In the data rows, 128 means zero.
In each game, the first row plays the second. By how much does the first row win? 15 means about a draw, 30 a big win and 0 a big loss. Wins can go round in a circle. Each row has two weighted sums of its numbers, A and B, taken from their middle values. A row wins by its A times the other's B, less its B times the other's A.
ndarray[119 142 138 165 109 187 185  53 151 179 169 180 140 124 140 153 155 105 138  64]
ndarray[131 111 114 136 129 146 119  87 111  88  91 125  81 117 109 107 114 118 132 149]: 9
ndarray[137 113 206  57 142  90 158 187 109  83 143 205 123 116  66 123 153 130 120 154]
ndarray[ 65 255   9 242 126 247 198   1 227 174 180 207 114  83 153 183  80 151 171  21]: 18
ndarray[101 103 123 175 148 168  94  82  85 105  80 140  68  74 150  90 110 151 129 152]
ndarray[111 146 211  45 167  74 202 231 155  12  90 130 147 124 112 153  72 162 102 222]: 28
ndarray[108 183 103 158 112 152 163  46 190 186 186 202  78 128  99 142 182 146 133  82]
ndarray[163 147 189  56 132  73 133 219 116  64  94 173 100 148  88  80 122 124 109 165]: 14
ndarray[165 172  78 181 176 134 128  56 167 158 148 134 133 137 133 172 134 139 145  91]
ndarray[115 137 137 103 106 128 114  96 152 135 161 154 158 139 106 146 144 165 139 121]: 20
ndarray[ 85 209  93 179 193 191 106  59 159 173 138 122  95 122 150 131 114 175 154  52]
ndarray[111  82 143 235 171 150 145 107  89  79  84 141  49  48 116 108  91 178 127 136]: 14
ndarray[188 135 235  65 144  83 201 224 148  86 102 182 151 161  58 106 185 117 109 129]
ndarray[128 130 207  65 133  66 171 249 138  18 114 143 154 125  99 118 100 153 103 183]: 15
ndarray[118  97 118 203 139 137 137  84  95 117  88 117  83 103 121 108 144 109 122 135]
ndarray[108 102 135 192 108 138  89  90 103 142 118 112 110 113 105 107 137 113 144 158]: 18
ndarray[155 126 125 126 130  78 112 148 119 145  89  95 149 164  97 112 131 135  91 156]
ndarray[118 111 127 112 104 111 107 131 115 126 142 126 106 160  98 129 126 106 114 170]: 19
ndarray[139 150 132 142 140  88 168  68 137 184 119 128  79 161 102 140 196  93 120 109]
ndarray[142 156 210  78 155 113 223 201 143  82  88 185 142 104 137 146  83 117 130 132]: 12
ndarray[ 87 180 122 171 133 173 148  83 150 148 115 159 100 108 148 125 145 179 129  98]
ndarray[104 113 129 110 119 138 102 113 124 126 124 158 133 131  81 100 137 118 118 172]: 16
ndarray[ 65 126 119 170 128 207 190  71 112 164 205 233 118  70 175 128 164 157 180  46]
ndarray[ 93 148 121 201 119 205 164 102 105 133 232 152 104 102 140 110 133 152 114  66]: 19
ndarray[192 100 162  78 177 107 102 172 117 114  92 102 121 128 103 117 128 139 143 185]
ndarray[115 138 156 142 133 127  82 146 133 130 110 167 108 128  67  77 125  90 106 160]: 16
ndarray[109 158 118 155 126 219 127  96 127 156 146 185 113 100 153 123 117 147 150  67]
ndarray[ 99 154 198 167 111 145 118 120 102 121 136 196 111 111  84  37 150  97 123 172]: 28
ndarray[145 124 104 157 122 159 105  95 127 146 145 150 114 142 144 116 156 126 137 108]
ndarray[ 88 126 131 179 139 153 122 108 103  99 150 106  87  98 141 135  84 148 141 135]: 14
ndarray[118 129 123 177 177 107 132 111 131 119 122 107 107 134 130  90 121 166 123 151]
ndarray[166 169 254  83 158 115 148 182 129 141  95 255  69  97  18   0 233  93 154 171]: 9
ndarray[144 114 152 123 140 103  98 148 101 147 103 102 112 111  98  86 169 151 122 138]
ndarray[138 114 112 145 140 100  82 111 101  99 129  78 125 122 138 122 151 143 119 178]: 14
ndarray[ 79 137 130 194 165 160 189 109 121 111 165 208 162  68 162 114 151 203 146  77]
ndarray[162 111 131  98 182  96  99 134  94 111 101 100 101 108  85  76 195 158 125 173]: 8
ndarray[119 143 132 171 149 156  98 115 119 118 170 131 150  96 167 104 110 178 161  98]
ndarray[106 141 116 179 189 161  85 132 104  95 152 131 183 114 160 111 109 162 120 127]: 16
ndarray[123 164 255 138 155 131 108 159 127 128 107 234  46  88  47   0 223 120 139 183]
ndarray[118 125 137 140 152 145 109 131 131 130 142 139 100 109 131 109 116 198 125 133]: 16
ndarray[145 113 178 113 185  62  98 190 102  55  67  93  59  99 100  60 156 158 110 229]
ndarray[152 123 255  96 188 126 168 140 124 104  70 214 105 115  32  17 207 108 143 176]: 13
ndarray[163  85 194 127 163 106 119 118 117 122 114 150  79 124 102  80 138 161 130 148]
ndarray[126 138 148 134 202 116 144 109 123 102 142 157  83  93 126 135 136 180 155 143]: 16
ndarray[120 105 255 103 190 107 168 178 114  69 135 255  96 120   3   0 255  71 126 198]
ndarray[111 123 116 129 138 132 106 128 148 152 146 120 141 144 101 127 171 120 116 128]: 7
ndarray[124  84 255  97 147  95 167 156 116  71  74 218 106 147  39  37 192 102 112 180]
ndarray[124 125 117 151 135 118 137 108 127 119 172 121 159 102 108 123 146 185 133 127]: 15
ndarray[139  99 155 132 104  94  99 124  92 111  15  72  88 100  88  85 195  97 113 197]
ndarray[134 136 112 151 127 136 135 114 124 128 114 145 160 122 122 151 127 120 149 127]: 16
ndarray[114 123 138 131 120 127 104 120 132 145 148 108 157 123 112  95 149 152 130 127]
ndarray[135 116 255 105 154 110 156 171 119  77 103 220 113 127  72  63 214  83 115 162]: 15
ndarray[134 119 255  76 188 101 148 185 141  73  98 214 140 122  46  34 190  73 139 182]
ndarray[138 114 131 142 141 126  88 140 124 115 112 106 169 163 111 121 120 117 132 126]: 15
ndarray[132 113 138 165 113 104  85  95 109 144 123 126 118 128 116 148 137 105 129 134]
ndarray[124 133 142 112 123 104  82 106 146 183 161 107 129 155  90 127 158 146 120 159]: 17
ndarray[123 126 149 141 171 132 106 105 124 149 182 102 147 138 116 116 160 104 108 138]
ndarray[122 114 131 118  99 111  87  62 150 221 154 139 131 146 118 121 183 135 119 103]: 11
ndarray[139 126 111 146  96 172 120 102 118 155 187 145  96 107 135  90 139 105 149  91]
ndarray[133 118 247  54 155  99 165 182 143 104 120 208 126 149  54  48 216 140 119 189]: 15
ndarray[123 131 135 169 155 123 109 133 122 127 143 118 165 113 143 129 120 123 124 154]
ndarray[114  99 156 122 127 129 149 156 126 145  87 168 132 121 111 107 140 134 102 139]: 12
ndarray[144  92 201 113 114 113 131 132 103 111  86 143  82  99  94  93 199  89 102 139]
ndarray[132 140 130 117 192 125  92 157 130 110 137 127 144 115 169 111  84 130 142 139]: 12
ndarray[168 137 151  92 146  71  97 122 141 163 145 117 127 150  82 135 186 119 107 154]
ndarray[160 103 166 132 151  79 142 169 104  64 170 108 105 127 104 111 150 121 107 166]: 25
ndarray[111 137 132 157 148 108 113 148 137 109 182  99 144 133 141 137 128 139 108 136]
ndarray[122  91 159 149 110 132 175 136 112 126 145 128 108 118 128 123 121 111 110 131]: 15
ndarray[117 118 108 119 156 128  79 121 136 132 143 111 141 148 136  98 126  97 144 104]
ndarray[135 130  96 183 168 157  57 152 118 119 180 110 222 134 211 122  98  97 148 100]: 20
ndarray[151 141 126 141 119  96 130 158 138 120 143 109 144 112 133 125  88 139 127 127]
ndarray[131 170 103 122  94  66  76 140 127 154 131 114 116 187  69 128 162  76 108 121]: 15
ndarray[127 109 122 124 121 126 113 123 116  95 128 118 192 142 159 149  94 151 129 143]
ndarray[165 154 120 134 141 109 113 128 151 156  89 134 114 161 126 125 161 111 117 161]: 15
ndarray[143  94 166 163  86 149 154  94 113 110  87 153 103 109 115 142 123 150 132  87]
ndarray[109  81 204 104 118 138 173 123 111 151 118 204  89 126  77  68 181  89 128 133]: 12
ndarray[130 124 119 147 145 110 151 107 113 101 162 120 140 124 141 134 123 121 106 121]
ndarray[152 100 170  73 132  84 130 175 102  87 148 116 131  94 109 126 137  85 120 147]: 6
ndarray[125 120 132 128 166 122 109 148 105  96 137 113 162 104 125 134 125 167 130 119]
ndarray[114 141 118 141 124 117 126 104 136 128 167 139 104 201  69 117 176 142 133 144]: 13
ndarray[154 107 134  88  51 121  70  90 149 183 173 134 118 187 107 119 200  54 127 118]
ndarray[108 124 144 118 144  67  79 130 116 149 168 116 126 162 107 124 166 128 106 114]: 5
ndarray[ 99  85 193  93 109 157 125 128  91 132  98 207 101 118  67  93 201 154 120 162]
ndarray[125 116 129 170 116 122 105 147 125 103  94 124 221 121 157 122  85 136 136 147]: 14
ndarray[100 148 124 154  87 123 116 132 111 110 133 105 108 141  90  96 152 114 102 148]
ndarray[125 115 108 134 154 153  73 176 144 111 143 102 156 149 133 126 135  90 123 149]: 5
ndarray[122 109 103 140  80 132 100 163 119 154  93 107 145 161 145 131 141 113 127 144]
ndarray[136 101 165 135 144 113 107  98 101 120 134 122 109 148  87  93 207 183 113 132]: 15
ndarray[127 152 139 171 131 112 126  92 132 143 158 124 165 141  81 134 163 176 119 142]
ndarray[133 126 156 146 110 124 163 125 105 139 101 139  74  97  97 107  94 160 124 136]: 5
ndarray[120  95 159 160  82 155 138  89 118 148  94 175 124 118 100 123 166 121 133  90]
ndarray[106 112 135 139 113 139 166 107 100 155  91 117 123 116 133 116 162 138 131 120]: 18
ndarray[113 108 159 130 112 112 102 119 108 103  99 127 109 122 101 128 160 205 111 143]
ndarray[143 117 123 118 152 130  96 101 133 153  98 133  74 111 116 107 174 156 136 107]: 21
ndarray[ 88 117  93 211 128 149 102  93  90  86 118 129  94  88 111 110 146 203 129 135]
ndarray[115 117 137 148 141 127  96 157 107 108 169 105 150 126 152 138 104 169 115 103]: 11
ndarray[103 105 101 142 114 125 102 153 129 140 161  97 187 122 152 124  99 134 118 102]
ndarray[ 98 108 128 133 108 137 140 176 121 107 135 115 199 155 164 133 113 125 134 108]: 17
ndarray[133 113 120 180 167 142 109  93 101 118  75 115  70 115 134  94 132 170 122 137]
ndarray[108 104 122 132 131 131 133 181 120 107 147 119 135 126 147 136 128 120 121 117]: 8
ndarray[105 111 114 175 122 108 148 107  93 126 156 100 107 123 111  99 160 191 111 119]
ndarray[103  89 110 152 107 111 130 184 115  90 113  91 146 117 153 165 139  79 114 145]: 10
ndarray[ 93 131 158 224 164 134  95 110  92  94 134 141 116  91 105 129 137 147 102 123]
ndarray[100 106 131 192 148 110 144 107 113 126 143 131 138  98 124 121 153 181 122 107]: 14
ndarray[103 119 129 196 153 134 142  95 108 124 142 125  82  93 142 135 139 184 117  88]
ndarray[132 144 120 130 120 146 108  96 159 183 116 163 133 128 114 118 170 102 143 100]: 15
ndarray[113 112 126 146  82 131 114 138 120 125 158 111 185 154 142 124 112  82 110 144]
ndarray[129 116 141 171 135  76  78 158  92 102 131  87 145 126 130  86 129 113 103 179]: 17
ndarray[117 115 149 147 117 145 110 156  98 135 141 110 199 136 165 112 105  92 111 128]
ndarray[160 109 104 162 145  85  95  79 113 152  93  87  34  94 128  95 161 193 128 131]: 16
ndarray[120 100 104 195 165 135 169 114  91 124 107 143  79  78 144  88 101 128 143 144]
ndarray[104  99 137 110 123 123  94 187 152 108 108 116 182 161 153 133  86  74 139 115]: 7
ndarray[108 103 106 146 127 137 124 112 118 118  76 100 110 106 119 107 138 130 132 154]
ndarray[124  86 118 222 128 166 149  93  89 119  94 135  34  62 125  91 128 207 118 166]: 17
ndarray[119 109 122 138 135 125 129 139 118 125 111 121  86 101 106 130 111 129  93 164]
ndarray[138  94 138 159 121 128 144 102 100  93  91 106  54  94 143 101 102 128 118 162]: 17
ndarray[135 106 105 118 209 144 107 170 116  84 153  93 210 112 253 134  46 126 165 133]
ndarray[102 116 129 131  95 132 100  79 107 131  88 133 128  87 131 109 128 118 121 152]: 16
ndarray[ 91 158  95 204 170 153 127  85 146 164 202 173 143 107 111  74 116 167 143 105]
ndarray[108 121 146 144 115 140 107 120 114 149 106 123 137 104 108  80 130 131 104 173]: 18
ndarray[ 75 122 128 151  91 115  82 136 111 109 153 111 165 124 112 129 117 108  93 159]
ndarray[ 99 124 130 113  93 155 106 180 118  71 118 143 153 146 156 145 109  61 104 173]: 14
ndarray[178  90 133 117 179 110 105 107 114 162  76  97  91 120 117 136 165 195 124 124]
ndarray[ 77 114 116 166  84 129 112 115 112 127 124 117 148 139 112 139 149 163  89 135]: 9
ndarray[131 107  75 114 117 108  98 138 119 139 136 100 151 130 148 102 115  79 133 150]
ndarray[120 117 157 101 118 140 142 125 144 158  99 144 158 139 133 133 133  97 134 123]: 17
ndarray[167 133 199  56 199  97 203 217 113  93 132 163 121 144  92  79 157 117 152 192]
ndarray[117 143 180  34 178  67 204 255 140  11 110 149 193 122 122 121  40 110 106 215]: 17
ndarray[131 104 114 147 105 140 121  95 120 126 131 117 118 107 101 101 129 130 125 147]
ndarray[126 117 156 113 135 101  99 172 115 125  72 104 122 107 105  85 119 139 139 206]: 18
ndarray[ 95 112 138 104 115 115 147 153 108  91 130 104 202 154 150 156 100 106  94 127]
ndarray[122 117 117 122 127 105 159 173 119  78 187 102 160 109 138 153 124 126 106 155]: 13
ndarray[186  92 152  93 153  90  96 194 105  62  48  76  66 126 145  67 102 153 142 190]
ndarray[141 124 118 144 142 153 124 103 142 107  97 119  94 132 154  97 106  63 136 135]: 19
ndarray[140 145 111  80 112 117  72 189 105 135  78  77 151 176 106 138 115 114 115 134]
ndarray[201  68  99 206 139 176  87  48  81 125   0  42  17  92 139  54 129 134 156 173]: 23
ndarray[131 124 144  82  92  81 122 100 131 178 119 110  96 162  79 104 186 100 101 160]
ndarray[138 127  93 181 173 147 134  87 136 147 131 112  97 125 158 132 116 106 140 101]: 13
ndarray[122 104 135 160 123 106 103 112 108 149 137  59  63  95 115 111 158 224 124 182]
ndarray[186 172  61  73 125 111 108 162 186 160 136  74 109 182 123 172 115  66 122 113]: 29
ndarray[114 117 100 152 131 109 113 121 103 112 183 103 183 120 132 138  80 142 115 118]
ndarray[145 124  91  89 111 149  99 127 133 175 161  89 118 154 131 167 119  70 130  98]: 13
ndarray[145 149  82 161 101 138 117 117 139 140 147 114 117 136 148 138 110 151 166 135]
ndarray[147 140  74 139 117 130  82 103 140 148 152  91 117 129 152 152 124  70 119 111]: 14
ndarray[146  88 153 149 162  91 115  93 108 132  89  84  97 101 108 135 135 140 122 150]
ndarray[121 113 135 107 136 130 139 193 132  87 136 111 181 159 150 147  69 123 129 144]: 16
ndarray[134 113 155 115 136 126 124 136 142 127 163 117 202 128 145  91 122 139 131 134]
ndarray[132 103 122 119 152 116 103 155 125 113 138  90 148 140 163 154 142 111 115 146]: 16
ndarray[151 124  93 128 130 132  90  98 131 157 128  76 115 151 136 148 110 117 125 118]
ndarray[155 143  79 116  82 133  87 130 135 155 108  70 143 143 155 115  82  73 147  96]: 19
ndarray[161 118  71 126  95 138 121 101 160 166 114  64  95 141 186 179  97 110 145  98]
ndarray[124 148 110 165 167 167 120 130 128 139 137 124 131 129 137 120 107 132 137 133]: 16
ndarray[111 133  91 163 158 155 125 154 138  96 158 120 141 112 173 119  78 126 144 117]
ndarray[180 145  53 110  87 124 122 107 182 201 114  63 104 173 173 202  56 151 158  61]: 9
ndarray[194 190  36 100 127 119 177 110 196 152 122  77 102 118 188 197  86 159 151  35]
ndarray[151 145 118 115 146 121 131 151 120 105 150 125 154 140 155 113 132 113 131 127]: 19
ndarray[137 119 134  79 159  97 147 136 125 117 119 131 158 153 171 152 102 135 134 136]
ndarray[127 154  35 117  90 157 123 111 154 188 137  59  93 138 202 209  39 176 139  51]: 20
ndarray[164 146  61  96 114 145 136  76 167 180 144  77 130 105 161 189  86 157 135  95]
ndarray[149  90 119 185 105 143 108  92  90 153 161  99  87 109 143 141 116 195 134 122]: 15
ndarray[124 136  57 163 176 140 119 110 148 133 140 104 152  94 196 148  89 167 165  82]
ndarray[150 128  63 124 236 198  75 160 129  72 190  93 200 101 255 157  25 171 161  87]: 18
ndarray[124 127 122 154 123 127  93 108 114  86 143 110 149 149 172 131 106  81 129 122]
ndarray[164  96 106 125 130 165 103 108 132 117   9 128  92 152 134 107 168  52 106 154]: 13
ndarray[125 126 125  93 143 104 129 166 125 111 162 126 169 143 114 135 138 111 133 126]
ndarray[135 112 143  72  63 139 109  95 132 152 149 167 124 160  70 113 190 126 126 106]: 18
ndarray[120 132 138 180 110 169 106 108 103 141 141 108 119 115 118  84 144 137 134 166]
ndarray[137 127 152 144 120 117 128 144 111 104 135 110 144 125 135 173 108 106 120 113]: 16
ndarray[107 102 141 172 102 138 125  82  95 104  76 144  78  84  94 117 138 167 111 171]
ndarray[111 120 161 141  94 129 134 157 121  73 109 118 138 143 144 135 108 127 119 149]: 16
ndarray[139 134 128 103 118 131 124 111 143 181 167 161  84 137 120 131 183  90 134  94]
ndarray[104 119 137 174  99 145 134 109  91 107  90 128  83 111  88  75 127 153 127 176]: 24
ndarray[ 98 119 130 143  86 117 125 117 104 108 104 110 166 118 116 102 139  84 110 174]
ndarray[255 152  84   0 107 150 132  89 221 255   0 151  47 252  83  54 216   0 172 155]: 3
ndarray[115 116 115 123 123 124 146 148 135 103 192 136 180 138 146 133 112 146 120 135]
ndarray[ 92 110 141 159 126 141  97 109 114 111 134 133  99 105 108 108 142 144 108  94]: 14
ndarray[185 135 136  62  75 109  70  87 178 236 162 154 113 219  66 130 212  53 143  94]
ndarray[100 122 109 168 123 107 114 108 109 136 110  95 188 150 118 148 145 118 111 141]: 1
ndarray[103  92 138  74 113 114 138 146 109 105  97 109 152 130 122 151 111 135 120 137]
ndarray[127 126 135 146  89 119 109 130 121 136 136 121 138 143 115 132 142 164 107 129]: 13
ndarray[102 122 137 161  92 110  81 136 110 146 112 118 135 126  74 117 159 129 116 156]
ndarray[129 140 152 106  70 131  93 107 133 216 123 132 168 162  88 117 182  53 135 122]: 13
ndarray[100 144 122 126 103 141  89 101 116 134 130 130 133 118 102 110 154 111 114 175]
ndarray[149 139 137  65  39 119  75  98 177 239 164 179  86 195  92 130 189  31 127  65]: 18
ndarray[117 150 128 132 140 109  97  97 109 155 130 149 142 140 116  94 148  73 121 165]
ndarray[103 115 133  76 123 134 132 133 119 113 121 128 121 148 148 133 128 129 121 128]: 15
ndarray[ 95 120 151 147 118 111 190 169 123 118 118 132 175 146 150 142 131 113 118 146]
ndarray[125 131 129 110  71 139  79  91 129 214 112 120 127 157  82 122 222  92 136 128]: 21
ndarray[142 143 120 115 126 167 112 106 159 167 112  99 109 141  90 139 131  95 123 125]
ndarray[129 122 143 134 131  92  98 146 144 140 173 103 142 141 107 111 165 138 106 151]: 11
ndarray[120 136 109 121 121 109 121 123 147 144 201 134 109 166 115 134 141 122 135 154]
ndarray[111  98  94  96 124 136 153 157 130 102 159 106 179 142 110 188 104 151 110 128]: 22
ndarray[118 162 124 122  92 109 115 105 145 156 106 127  88 157  93 101 166  86 116 117]
ndarray[ 84  96 155 155 127 108 160 165 111 108 132 102 125 132 119 115 104 177 119 160]: 18
ndarray[101 116 135 132 110  91 140 136 129  98 159 124 199 123 102 113 120 118 123 136]
ndarray[127 154 125 150 147 102 118 126 149 121 170 112 137 156  87 117 181 113 102 115]: 15
ndarray[100 106 163 121  97 136 148 144 128  85 184 138 170 131 123 124 110 185 116 121]
ndarray[133 117 132 125 117 111  85 134 138  96  84  79 114 139 120 114 142  97 134 147]: 15
ndarray[110 144 123 140 103 134 113 113 126 139 162 121 120 137  80 100 134  98 125 147]
ndarray[133 134 131  83  98 136  98  90 144 214 172 114 129 180  92 122 192  63 144  95]: 11
ndarray[ 93 106 136 162 114 145 108 140 104 153 126 139 166 144 111 109 138 167 111 151]
ndarray[119 139 122  70  81 144  94  94 173 215 148 160  99 169  98 151 141  81 143  76]: 26
ndarray[ 98 130 190  93  86 123 160 131 122 107 119 157 171 140 125 134 103 107 132 124]
ndarray[160  97 199  83 155  61 136 189  92  85  79 144 104 142  63  68 187 146 123 211]: 16
ndarray[116 143 131 144 102 110 160 125 100 107  96 144 106 110 126 153 105 127 102 124]
ndarray[ 97 121 112 150 144 122  84 138 138  99 127 129 142 132 146 128 132 114 114 152]: 20
ndarray[ 91 124 106 177 141 118 116 119 118 128 120 120 160 120 114 129 133 103 121 155]
ndarray[106 132 143 130  92 104 125 172 112  98 146 163 158 124 104 148 103  76  90 143]: 15
ndarray[103 114 127 202 129 166 105  97 107  83 170 108 107  81 145  70 104 167 113 150]
ndarray[ 79  90 125 255 154 173  55  86  87 149 194 113 159  65 187 103 118 159 132 132]: 16
ndarray[113 131 138 146 125 158  83 137 116 133 103 106 106  82 163  74 105 132 153 152]
ndarray[151 110 166  49 129  88 159 183 122  87 109 167  74 122  56  96 116  95 131 195]: 12
ndarray[ 98  95 109 188 137 178  71  68  86 147 243  92 133  83 162  92 100 158 144 150]
ndarray[107  95 139 197 107 158 127  94  78 119  82 120  79  81 102 132 122 202 112 154]: 18
ndarray[100  90 141 119 102 104 121 141 100 123 127 142 154 118 100 153 130 166  87 135]
ndarray[137  98 135 150 110 139 126  98 112 113  49 130 118  94 133 123 158 139 127 121]: 11
ndarray[148  96 149 133 152  93 101 129 127 135 123 119 127 126 100 107 165 153 113 161]
ndarray[148  94 102 153 111 155 107 114 114 145 114 114  44 119 135 130  95 123 112 116]: 21
ndarray[110 118 135 133 121  98 133 198 126  89 146 149 125 115 108 122 129 155 113 143]
ndarray[103 101 146 104 109 134 141 132 129  97 158 137 145 132 142 114 114 129 117 150]: 16
ndarray[ 95 117 153 108  92 143 171 163 136  94 173 173 151 110  96 132 152 170 106 158]
ndarray[156 108 114 148 116 139 129 134 128 147  96  99 134 150 158 146 124 162 126 119]: 15
ndarray[131 164  84  78 111 119 104 169 150 117 121 102 136 138 138 179 106 125 168 117]
ndarray[107 105 113 183 126 142  55  78 110 157 196  98 131  96 123  82 152 142 148 135]: 19
ndarray[149 108 153 115 143 107 107 149 126 121  97 118 100 135  95 131 130 106 162 141]
ndarray[ 91 117 177 103  96  98 103 173 111 124 148 173 139 132 131 127 104 107 120 150]: 5
ndarray[123 119  99 165 158 157 122 103 113 165 172  99 148 103 175 186  74 204 145  68]
ndarray[101 122 178 109 103 126 165 156 141  81 117 171 168 114  93 123 125 145  92 117]: 14
ndarray[147 174  96  70 126 112 184 154 164 117 140 100 157 125 139 192  64  98 130 137]
ndarray[100 108 197 104 106 142 154 167 111 107 147 175 127 112  94 126 179 155 111 139]: 16
ndarray[102  99 220  79 107 137 189 163 110 107 164 174 147 153  96 128 191  99 120 148]
ndarray[109  89  95 213 162 162  57  74  95 146 200  74 151  73 206 111 113 170 165  86]: 16
